128 stands for zero in the data rows.
Some points:
[115 152 136 136 126 137 160 132 114 166 141 141 163 127 165 132 171 135
 151 181 152 133 119 109 152  99 137 115 121 147 159 155 155 161 139 151
 140 148 172 122 169 142 153 144 145 142 143 170]
[ 98 117 146 141 129 167 109 142 133 126 162 141 160 121 125 141 180 135
 155 131 145 169 141 118 138 145 148 174 149 162 161 173 135 142 177 159
 125 113 148 141 141 164 141 141 139 155 161 125]
[129 135 132 140 133 150 139 133 143 138 125 128 133 123 148 163 123 153
 176 137 161 189 157 172 124 137 137 157 144 138 123 154 137 166  99 155
 116 140 163 152 173 142 157 169 133 171 195 182]
[136 133 131 136 107 138 135 126 155 131 149 100 130 119 121 123 165 169
 128 128  95 142 177 149 145 128 138 121 172 159 161 164 155 153 148 158
 166 189 153 128 152 142 173 171 167 146 180 158]
[149 121 145 141 144 138 142 117 118 133  95 141 151 138 108 118 155 167
 151 102 172 120 131 181 143 162 163 136 119 143 156 141 148 144 157 152
 145 135 158 135 155 120 190 141 132 136 141 136]
[151 152  98 133 150 124 136 139 134 126 136 124 146 116 119 136 123 140
 163 132 132 107 136 118 141 155 153 142 172 145 165 148 122 142 168 159
 135 124 165 179 188 164 144 200 168 152 146 177]
[107 146 130 126 133 117 116 114 141 129 143 144 130 133 125 143 157 163
 137 123 137 125 128 124 101 115 127 116 130 117 146  87 103 117 124 116
 157 130 132 148 141 163 148 136 140 151 168 152]
[ 98 115 120 105 132 147 180 172 153 136 157 133 120 155 145 139 135 145
 127 142 133 109 151 169 141 133 143 155 119 138 152 170 144 118 132 159
 176 121 155 153 164 139 140 166 121 171 142 132]
[128 128 145  92 138  87 143 132 134 113 126 162 143  92 105 130 129 134
 104 142 139 160 155 136 147 155 135 136 134 166 130 169 129 114 134 136
 119 162 154 130 160 144 130 130 143 154 135 168]
[154 110 128 121  98 131 110 116 120 136 122 105 131 134 157 161 134 142
 160 160 127 146 172 135 119 153 113 130 115 156 160 127 164 123 175 143
 134 138 156 176 146 121 133 136 136 167 127 145]
[125 128 128 152 145 118  96 168 148 127 121 147 105 149 134 165 127 130
 135 131 150 135 107 129 135 133 133 143 129 171 170 167 164 160 156 105
 158 175 171 135 173 151 170 162 168 184 162 148]
[105 145 134 129 115  92 129 119 134 146 106 115 158 137 123 149 166 118
 156 136 130 147 133 151 164 160 138 172 106 122 125 159 147 146 154 156
 181 149 165 164 121 161 153 184 179 165 160 164]
[131  95 139  98 111 129 135 159 131 121 134 146 162 165 125 150 172 128
 147 169 165 136 148 165 143 127 153 160 186 103 150 124 159 141 172 124
 125 169 140 147 169 145 159 165 155 160 166 171]
[132 123 130 130 130 135 139 134  93 145 139 182 124 142 158 113 135 112
 157 111 133 139 135 161 116 145 114 139 152 154 146 126 161 126 150 184
 150 177 170 138 144 185 134 177 153 156 171 144]
[145 108 109 129 142 148 132 134 146 138 136 116 138 169 139 118 138 116
 131 122 116 151 122 111 125 146 154 112 127 119 112 152 164 128 122 128
 111 122 124 113 123 146 152 174 152 154 137 163]
[136 118 119 103 132 152 124  93 140 104 154 121 119 140 142 137 142 130
 151 132 174 144 135 145 177 135 142 131 129 120 153 159 121 163 132 148
 143 184 151 150 151 143 108 157 168 136 136 120]
[ 86 102 141 166 148 145 115 125 116 126 108 124 139 129 149 134 106 168
 160 169 133 130 143 152 167 151 120 141 175 122 125 160 149 119 140 135
 159 148 140 127 157 168 147 133 161 144 128 152]
[122 114  97 128 121 101 124 141 146 138 137 127 124 131 120 113 133 119
 175 172 141 141 114 134 138 153 160 146 167 159 133 132 137 150 126 178
 152 144 151 147 141 109 160 111 156 160 171 116]
[139 144 177 165 134 124 134 167 171 123 164 126 137 154 148 121 126 151
 150 148 179 123 159 126 133 135 141 145 121 148 109 132 134 138 170 181
 144 176 144 152 140 147 155 155 156 155 138 163]
[119 124 112 147  88 129 115 148 129 156 148 115 110 110 148 121 141 130
  92 123 162 133 114 156 161 162 109 159 160 135 135 131 138 166 150 132
 131 138 150 149 136 134 142 154 117 128 144 168]
[133 134 130 136 148 114 129 128 108 168 123 139 106 126 153 139 124 137
 132 152 117 127 166 150 130 133 179 163 129 119 146 157 115 173 183 148
 129 155 104 119 147 143 132 147 143 148 167 138]
[107 122 129 133 109 133 123 113 142 153 153 163 112 178 126 181 155 150
 156 163 138 155 156 144 134 176 178 148 151 169 149 141 123 151 142 159
 152 155 169 124 158 153 156 166 138 127 115 174]
[122 140 135 135 119 108 140 132 128 140 137 122 145 158 157 154 134 177
 143 105 146 171 109 144 147 121 191 144 170 154 136 156 172 119 163 149
 156 153 144 161 155 137 104 139 139 141 151 154]
[132 138 118 130 139 170 137 152 143 136 143 175 159 123 138 148 149 163
 155 139  91 124 116 154 138 138 146 160 136 136 128 146 145 164 140 137
 129 189 150 183 117 132 146 130 147 162 119 163]
[135 167 112 142 124 151 139 112 105 117 128 126 144 133 107 140 124 113
 130 159 161 149 154 133 134 116 148 181 157 167 138 134 162 131 128 132
 167 161 111 145 145 145 164 172 127 152 126 130]
[132 136 162 123 149 134 159 115 121 151 180 100 141 134 145 170 133 101
 138 127 132 127 132 159 133 161 151 128 164 148 127 148 143 159 155 134
 148 156 165 159 155 178 183 119 148 171 150 145]
[133 115 129 131 144 126 147 127 156 132 144 156 177 166 145 173 119 132
 137 133 119 146 126 128 154 150  94 143 138 152 141 147 132 153 161 158
 163 150 116 148 168 124 162 152 130 100 181 143]
[113 165 108 123 127  99 116 146 130 153 170 153 168 158 130 138 143 178
 146 146 156 151 167 153 151 178 128 125 143 128 151 152 183 179 135 152
 131 146 126 152 165 167 150 154 147 169 135 121]
[138 114 123 134 147 140 132 100 129 151 166 148 144 147 124 143 148 167
 126 176 170 112 137 170 135 152 144 148 140 185 139 162 164 142 148 135
 148 133 140 155 121 147 124 159 185 158 197 177]
[151 146 118 145 141 149 123 147 164 136 123 154 146 133 169 118 177 122
 149 163 145 146 168 153 151 178 165 127 149 152 118 149 149 136 151 107
 175 151 159 161 167 162 133 146 125 131 171 134]
[126 112 112 144 138 118 159 121 140  98 114 130 108 137 164 141 173 147
 114 158 143 150 128 142 127 148 143 161 133 147 150 150 168 160 142 180
 134 152 123 185 178 195 171 136 167 140 150 164]
[172 145 157 114 161 120  84 154 114 129 152 131 133 151 146 139 143 144
 127 158 123 153 141 161 145 127 140 170 147 130 162 157 152 137 111 158
 151 122 172 151 138 144 158 144 157 110 141 144]
[125 165 152 114 107 153 159 161 139 103 136 134 133 123 152 139 119 137
 158 151 138 165 123 167 135 173 150 134 140 155 171 125 149 162 158 131
 157 123 120 119 134 145 138 146 193 138 150 155]
[131 101 132 119 127 158 124 132 132 143 144 142 144 134  99 109  96 147
 119 156 133 172 136 128 139 129 159 136 119 126 140 130 161 179 172 156
 189 147 176 170 169 178 153 146 148 157 164 168]
[157  97  99 167 136 107 147 149 152 154 157 149 163 130 153 149 142 134
 149 138 148 176 157 179 174 113 152 138 140 157 173 133 123 135 148 139
 155 142 135 142 131 170 153 149 157 167 128 154]
[119 129 134 134 110 123 136 129 150 103 110 144 141 151 132 152 119 127
 142 126 132  98 176 141 166 115 159 138 148 161 144 131 164 176 135 146
 119 121 169 142 117 175 135 132 138 134 165 141]
[131 117 128 107 121 127 112 122 127 113 120 150 174 139 192 141 137 147
 118 130 160 132 150 129 118 152 155 137 174 147 145 171 126 173 138 162
 189 142 143 143 136 140 166 155 149 194 147 171]
[130 142 109  91 156 143 138 122 163 151 132 133 131 135 170 146 129 168
 145 151 159 153 144 122 182 162 148 175 151 142 167 121 160 121 166 156
 138 164 168 125 119 167 183 151 135 162 170 163]
[108 140 141 130 117 142 115 128 106 133 149 156 121 160 155 116 136 128
 143 124 128 145 161 137 198 147 165 142 130 156 158 141 136 128 138 143
 139 144 124 190 166 129 181 145 173 172 176 185]
[133 127 144 132 111 155 148 144 154 193 110 159 141 132 137 164 129 143
 111 144 161 142 147 125 133 143 145 134 159 134 147 149 135 125 129 152
 134 146 152 177 146 151 164 158 202 138 149 110]
[123 105 150 137 168 120 177 145 122 150 130 125 131 156 133 115 152 147
 158 130 147 155 172 107 134 167 132 169 157 155 172 137 149 176 125 112
 158 153 152 163 130 135 127 148 150 145 146 158]
Along one direction, these points spread out more than along any other. Take the direction at right angles to it along which they spread out most. Then take the direction at right angles to both along which they spread out most. Go by this last direction. How many in every 100 of the points above lie lower along it than each point below? Round to a whole number. More than half of the points above lie lower than the first one.
[105 145 134 129 115  92 129 119 134 146 106 115 158 137 123 149 166 118
 156 136 130 147 133 151 164 160 138 172 106 122 125 159 147 146 154 156
 181 149 165 164 121 161 153 184 179 165 160 164] -> 15
[126 112 112 144 138 118 159 121 140  98 114 130 108 137 164 141 173 147
 114 158 143 150 128 142 127 148 143 161 133 147 150 150 168 160 142 180
 134 152 123 185 178 195 171 136 167 140 150 164] -> 29
[151 146 118 145 141 149 123 147 164 136 123 154 146 133 169 118 177 122
 149 163 145 146 168 153 151 178 165 127 149 152 118 149 149 136 151 107
 175 151 159 161 167 162 133 146 125 131 171 134] -> 66
[129 135 132 140 133 150 139 133 143 138 125 128 133 123 148 163 123 153
 176 137 161 189 157 172 124 137 137 157 144 138 123 154 137 166  99 155
 116 140 163 152 173 142 157 169 133 171 195 182] -> 44
[132 136 162 123 149 134 159 115 121 151 180 100 141 134 145 170 133 101
 138 127 132 127 132 159 133 161 151 128 164 148 127 148 143 159 155 134
 148 156 165 159 155 178 183 119 148 171 150 145] -> 78
[157  97  99 167 136 107 147 149 152 154 157 149 163 130 153 149 142 134
 149 138 148 176 157 179 174 113 152 138 140 157 173 133 123 135 148 139
 155 142 135 142 131 170 153 149 157 167 128 154] -> 73
[ 98 115 120 105 132 147 180 172 153 136 157 133 120 155 145 139 135 145
 127 142 133 109 151 169 141 133 143 155 119 138 152 170 144 118 132 159
 176 121 155 153 164 139 140 166 121 171 142 132] -> 85
[122 140 135 135 119 108 140 132 128 140 137 122 145 158 157 154 134 177
 143 105 146 171 109 144 147 121 191 144 170 154 136 156 172 119 163 149
 156 153 144 161 155 137 104 139 139 141 151 154] -> 41
[133 127 144 132 111 155 148 144 154 193 110 159 141 132 137 164 129 143
 111 144 161 142 147 125 133 143 145 134 159 134 147 149 135 125 129 152
 134 146 152 177 146 151 164 158 202 138 149 110] -> 95
[119 129 134 134 110 123 136 129 150 103 110 144 141 151 132 152 119 127
 142 126 132  98 176 141 166 115 159 138 148 161 144 131 164 176 135 146
 119 121 169 142 117 175 135 132 138 134 165 141] -> 24
